Here is a table of points, one per row:
[-0.81  1.05 -1.11 -1.08 -0.84 -0.82  1.15  0.88 -1.07  0.47 -1.19  0.03
 -0.76 -0.03 -1.16  0.56 -1.23  0.38 -0.86 -0.38 -0.12 -0.24 -0.36 -0.73]
[-0.12 -0.3   0.98 -1.04 -1.59 -0.41  1.12  1.12  1.9   0.73  0.34  0.29
  0.66  0.29 -1.18  0.42  0.06  0.71 -1.65 -0.41 -0.71  0.06  1.92  0.08]
[-0.12 -0.61 -0.34 -0.5  -1.2  -1.64 -0.59  0.75  1.04 -0.52 -0.79  1.66
  0.33 -1.69 -0.83 -0.44  2.4   1.07 -1.78 -1.05 -1.55  0.31  1.31  1.11]
[ 0.02  0.57  0.09 -1.12 -0.6   0.73  0.84  1.11  0.17  0.39 -0.23 -0.14
  0.67 -1.31 -0.41 -0.06 -1.09  0.82  0.27  1.27 -1.19  0.1  -1.37 -1.58]
[-0.58  1.31  1.62 -1.91  0.08  1.   -0.2  -0.06 -1.39 -2.29  1.49 -0.63
  0.15  0.04  0.13  0.11  1.23  1.64 -0.25  0.62  2.09  1.74 -0.86  1.08]
[ 1.06  0.44 -0.39  0.13 -1.11 -0.1   0.21  0.46 -0.23  0.57 -0.35 -0.16
  0.36  0.43  0.63 -0.82 -1.08  0.85  0.87  2.06 -0.47  0.59 -0.38 -1.16]
[ 0.09  1.33 -0.3  -1.38 -0.22 -0.8   0.4   1.29 -0.55 -0.66 -0.33 -0.32
  0.56 -0.97  0.58  0.96 -0.8   0.25 -0.69  0.91 -0.79  0.13 -0.3  -0.49]
[-0.66 -2.57  0.84 -0.48 -0.82 -0.77  0.62 -1.71 -1.33  2.34  2.27  3.1
  0.19  1.47 -0.09 -1.38 -0.84 -1.18  1.13  1.59  1.06  1.6  -0.37 -0.4 ]
[-2.45  0.16  0.88 -0.38  1.41  2.01 -0.51 -1.7  -0.71 -0.38 -1.06  0.93
 -1.83  1.05 -1.23 -2.34  0.32 -1.43  0.19  1.31  0.6  -0.94  2.08  1.01]
[ 1.82  0.54 -0.47  0.07  1.02 -0.08  0.22 -1.93  0.33  0.35 -1.25 -0.29
  1.24  0.44 -1.31  0.07 -0.59 -0.02  0.25  1.19  0.32  0.45 -1.01  0.51]
[ 0.59 -0.45  0.03 -1.09 -0.82  0.12  0.37 -0.96 -0.74  2.08 -1.28  0.13
  0.11  0.13 -1.2   0.19  1.57 -0.15  0.39 -0.94  0.23 -0.74 -1.15  0.27]
[ 1.95  0.4  -2.08  0.39  0.68  0.01  1.08 -2.21  0.09 -0.77 -1.62 -0.04
  1.21 -0.72 -1.8   1.62  1.4  -0.71 -0.14 -0.1  -0.39  1.57  0.84  0.17]
[-1.21 -1.03 -1.25  0.46  0.76 -0.5  -1.31  0.49 -0.59 -1.64 -0.2   0.41
 -0.3   0.66  1.26  1.29 -1.55 -0.8  -0.87 -1.14 -1.65 -1.62 -0.06  0.  ]
[ 0.4   0.1  -0.98  0.57 -1.48  1.05 -0.38 -1.33  1.47 -1.6   0.4   0.44
 -0.09 -1.12  2.03  1.29  0.52  1.77  0.57 -0.3  -1.44  0.47  0.81 -3.79]
[-0.88  1.06 -2.77  0.    1.12  1.23 -1.31 -0.26 -0.35  0.81  2.24  0.16
  0.69  0.11 -0.02  0.    0.5   0.4  -0.24  0.85  1.54 -1.56  0.    1.65]
[-1.37 -1.96 -0.18 -0.74  0.27 -0.29  0.67 -2.52  0.31 -1.44 -1.09 -0.46
  0.86 -0.76  1.23  0.17 -1.37 -0.53 -0.61  1.03  1.27 -2.47 -0.28 -0.49]
[-1.29  2.15  0.99  1.39  0.96  0.45  0.77 -0.37 -0.24  1.62 -0.32  0.4
 -0.23 -0.6   2.02  2.12 -0.46 -0.96 -0.4  -1.19  0.18 -0.64 -0.48  1.66]
[-0.31 -1.07  0.65  0.66  1.01  0.1   1.13 -0.46  1.31 -0.51  0.36 -1.4
 -0.16  0.43 -0.18 -0.7   0.41 -0.11  0.82 -0.56 -0.04 -1.29 -0.71  0.53]
[ 0.2  -0.79  1.13  0.31 -1.39 -0.01  1.18 -0.37 -2.22 -1.41  0.87 -0.76
 -0.08 -0.27  0.42  0.39 -2.31  0.89  0.19  0.36 -1.07  1.56  0.44  1.09]
[-0.73  0.92  0.37 -0.67 -0.82 -0.66 -2.13  0.24 -0.47  0.05 -0.62 -1.17
  0.34  0.69 -1.    1.94 -0.46 -0.84 -0.97 -0.84  0.26  0.25 -0.18 -1.28]
[-1.99 -1.26  0.44  1.91 -0.69  0.74 -0.95  0.77  2.35  0.06 -0.45 -0.64
  0.6   0.99  1.15 -0.58 -0.35  0.3   0.81  0.31 -0.82  0.64  0.36 -0.48]
[ 0.71 -0.59  0.85 -1.5   0.72  0.83  0.72  1.67 -1.04  0.89 -0.08 -0.6
  0.38 -0.6  -0.05 -0.8   1.28 -0.44 -0.1   1.44 -0.01  0.72  0.65 -1.31]
[ 0.55 -0.54  0.29 -1.36  0.61 -2.27 -0.22  0.63  0.08  0.02 -0.84 -0.38
 -0.51 -0.94  1.16  1.01 -0.06 -0.07 -0.8  -0.22 -1.29  0.92  2.98  1.04]
[ 1.23 -1.47  0.07  1.89  0.03 -0.8  -0.68 -1.86 -0.31  0.44 -1.25  0.14
  0.39  1.05  0.17  0.49 -0.79 -1.02  1.72  1.33 -0.51  0.54 -0.67  0.92]
[ 0.76 -0.09  0.64 -0.55 -1.09  0.56  0.7   1.49  1.27  0.89 -1.15 -0.3
 -2.12 -1.22 -0.3   0.77  1.08  0.97  0.36  1.86  0.78 -0.59 -0.8   1.02]
[ 0.93  1.46 -0.19  0.89 -0.3  -0.92 -0.18  0.09  0.73  0.84 -0.37 -1.93
 -0.45 -0.11  0.1  -2.07 -0.47  0.37  2.02  0.52  1.03  0.14  0.3   0.16]
[-0.99 -0.53 -0.12  0.91  2.92  0.87 -2.24 -0.44  1.29  1.34 -1.18 -0.33
  0.08 -1.31  0.27 -0.07  0.36  0.68  0.72 -0.37 -1.46  0.95 -0.63  0.64]
[ 0.36  2.48  0.85  0.7   0.59 -0.5   0.97  0.52 -0.39  0.15  0.4  -0.21
  1.21 -0.86 -0.54 -2.08  0.51  0.09  0.17 -0.78  0.17 -0.91  0.3  -0.19]
[ 1.22 -1.29  1.35 -1.09  1.16 -0.69  0.32  0.3  -0.19  0.18 -0.44 -0.17
  0.3  -1.09 -0.01 -0.13  0.21 -1.72 -0.15 -0.29 -0.29 -0.98  0.44  1.53]
[ 0.21 -1.1   0.67 -0.08 -0.22  0.59  0.72 -1.33 -0.44 -0.67  0.55 -0.24
 -1.7   0.16 -1.46 -0.7  -0.16  0.92 -0.9  -1.32  1.96  0.13 -0.32 -1.33]
[ 2.41 -0.22  0.78  0.63 -0.54  1.15 -1.92 -0.07 -0.04  0.09  0.43  1.33
  0.49  0.49 -0.91  1.55  0.14 -0.28  2.71 -1.51  0.8  -1.71  0.88 -0.17]
[ 0.15  0.05 -0.63 -2.02  0.78  1.23 -0.23 -1.95  0.09 -1.81  1.79  0.35
 -1.59  0.11  1.26 -2.16  2.04  0.93 -2.09 -0.48  1.39 -0.84  0.28  0.01]
[-0.49 -0.98  1.37  1.66 -1.36 -0.05  0.33  0.01 -0.88 -0.76  0.73 -0.68
  1.03 -2.29  0.14 -0.11 -1.4   0.25 -1.12  0.23 -0.35  0.52 -0.91  0.01]
[-0.74  1.66 -1.67  0.64 -0.98  0.32 -0.79  1.6   0.08 -2.64 -0.3   1.59
 -0.82 -0.12  1.37 -0.93 -1.79  0.61 -1.65 -0.18  1.34 -0.18 -0.26 -0.16]
[ 1.21 -1.04  0.68  0.61  1.61 -0.88  0.59 -0.84 -0.45 -0.09  0.39 -0.91
 -0.17  0.94 -1.39 -0.01 -0.13 -0.01  0.18  0.84 -0.35 -0.59  0.22 -0.91]
[ 0.31  0.24  0.8  -0.14  0.74 -0.82 -1.09 -0.35 -0.94  0.12  1.64 -0.17
 -0.94 -1.9  -0.47  0.48 -0.74 -1.01  0.55  0.81 -0.33 -0.06 -0.62 -1.3 ]
[-0.11 -0.5   0.49  0.64  1.22  1.07 -0.79  0.73 -1.35 -0.75  1.18  0.21
 -0.81 -0.88 -0.57 -0.88 -0.67 -0.34 -1.39 -0.72  0.93  0.97 -0.16 -0.47]
[ 2.07 -0.68 -0.25 -0.32 -1.02  1.4  -0.57 -1.39  0.6   0.9   0.98 -0.07
 -0.02  0.98 -0.62 -0.65 -0.83 -0.05  1.65 -2.02 -0.96 -0.38  0.46  0.07]
[ 0.11 -0.98  0.48 -0.59 -2.44 -1.43  1.47  1.54  0.69  0.21 -1.95  1.11
  0.09  0.77  1.98 -0.8   0.35 -0.34  0.55  0.76  0.05  0.57  1.61  2.23]
[-1.16  0.46 -0.99  0.67 -1.68 -0.54 -0.77  1.77  0.87  0.68  0.31  0.01
 -0.52 -0.04  0.61  1.41 -0.03 -3.07 -1.08 -2.24 -0.4   0.99  1.73  1.06]
[-1.13  0.13 -1.71  1.02 -0.33 -0.73 -0.94  0.59 -2.04  0.3  -1.8   0.36
  0.79  2.24  1.35  1.28  0.91  0.37 -0.07  0.26 -0.04 -0.97 -1.18 -0.09]
Along one direction, these points spread out more than along any other. Take the direction at right angles to it along which they spread out most. Go by this last direction. For each point below, how far along it does it lie, from 0 to 99? 50 is the average, and the first point above lies past it. One standard deviation of the points above along it is 16.
[ 2.6   0.61  0.16 -1.09 -0.07  0.9   0.41  0.21  1.28  0.18 -1.24  0.48
 -0.25  1.55  1.61 -0.57  0.27  1.1  -0.46 -1.15  1.05  0.76 -0.68 -0.71] --> 52
[ 0.96 -0.22  0.19  0.58  1.82 -0.4  -0.49  1.33 -0.61  0.36  2.12 -0.53
  0.    1.7  -1.15 -0.62  1.85 -0.36 -0.44  1.07 -0.62  0.7   1.33 -0.85] --> 49
[ 0.03 -0.66 -0.54 -1.72  1.42  0.62 -1.05 -0.86 -2.    1.85 -1.55  0.2
  0.88 -0.65 -0.16  0.45  1.59 -0.48 -0.11 -0.39 -0.09 -0.65 -1.61 -0.42] --> 44
[-0.25  2.49 -0.36  0.68 -0.25 -0.59 -0.69 -0.79  2.17 -0.96  0.48  1.16
 -0.3   1.6  -0.64 -1.03  0.18 -1.23  1.05 -0.53 -0.72 -0.88 -1.32  0.71] --> 48
[-1.8  -0.35 -1.44  0.05  1.62 -1.1   1.32  0.2   2.55 -1.64 -0.8   0.85
 -0.01 -1.35 -0.36  0.56 -0.12  1.31  1.67 -1.43  1.21 -0.13 -0.43 -0.33] --> 57
[-0.71  0.25 -0.88  0.75  1.42  1.   -1.04  0.6   2.19 -0.5  -0.35 -0.22
  0.81 -0.26  0.13 -0.35 -0.07 -0.93  0.68 -1.2  -1.69  0.38 -0.6   1.42] --> 43
[-0.36  1.31 -0.01  0.33 -0.49 -0.61  1.49  0.76 -0.43  0.22 -0.86  1.2
 -0.26 -0.01 -0.77  1.58 -0.14  0.33 -1.5   0.62  0.33 -0.39 -0.36 -0.79] --> 56
[-0.58  2.41  0.02  0.04 -2.48 -0.33  0.37  0.74  1.64  1.19  1.68 -0.74
 -0.17 -1.03 -0.53 -0.25  0.28 -0.68 -0.08 -0.73  0.38  1.13 -0.5   0.09] --> 55
[ 2.04 -0.98  1.19  0.47 -0.39  0.31  0.84 -0.84 -2.13 -0.55  0.61  0.43
 -0.74  0.73  0.07 -1.1  -1.59 -0.65  0.4   0.31  1.32 -0.28  0.33  0.22] --> 48
[-0.45  0.4  -0.56  0.86  0.3  -0.13 -1.11  1.56 -0.29  2.25  2.   -0.78
  0.18  1.31  0.44 -0.53  0.66  1.68  0.59  0.84  0.46  1.01  1.22 -0.34] --> 50
[-1.19 -2.78  0.59  0.89  0.41 -0.49  1.11 -0.31 -0.04 -0.42  0.73 -1.71
  0.03  1.8  -0.46  1.38 -0.41  0.63 -0.31 -0.11 -1.24 -0.62 -0.29 -1.49] --> 42
[-1.53  1.1  -0.3   0.03  0.57  1.03  1.08  1.43 -1.04 -0.55  0.92 -0.97
  0.19 -0.01  0.7   0.07  1.4   0.07  0.2   0.17 -0.18 -0.24 -1.66  0.97] --> 67
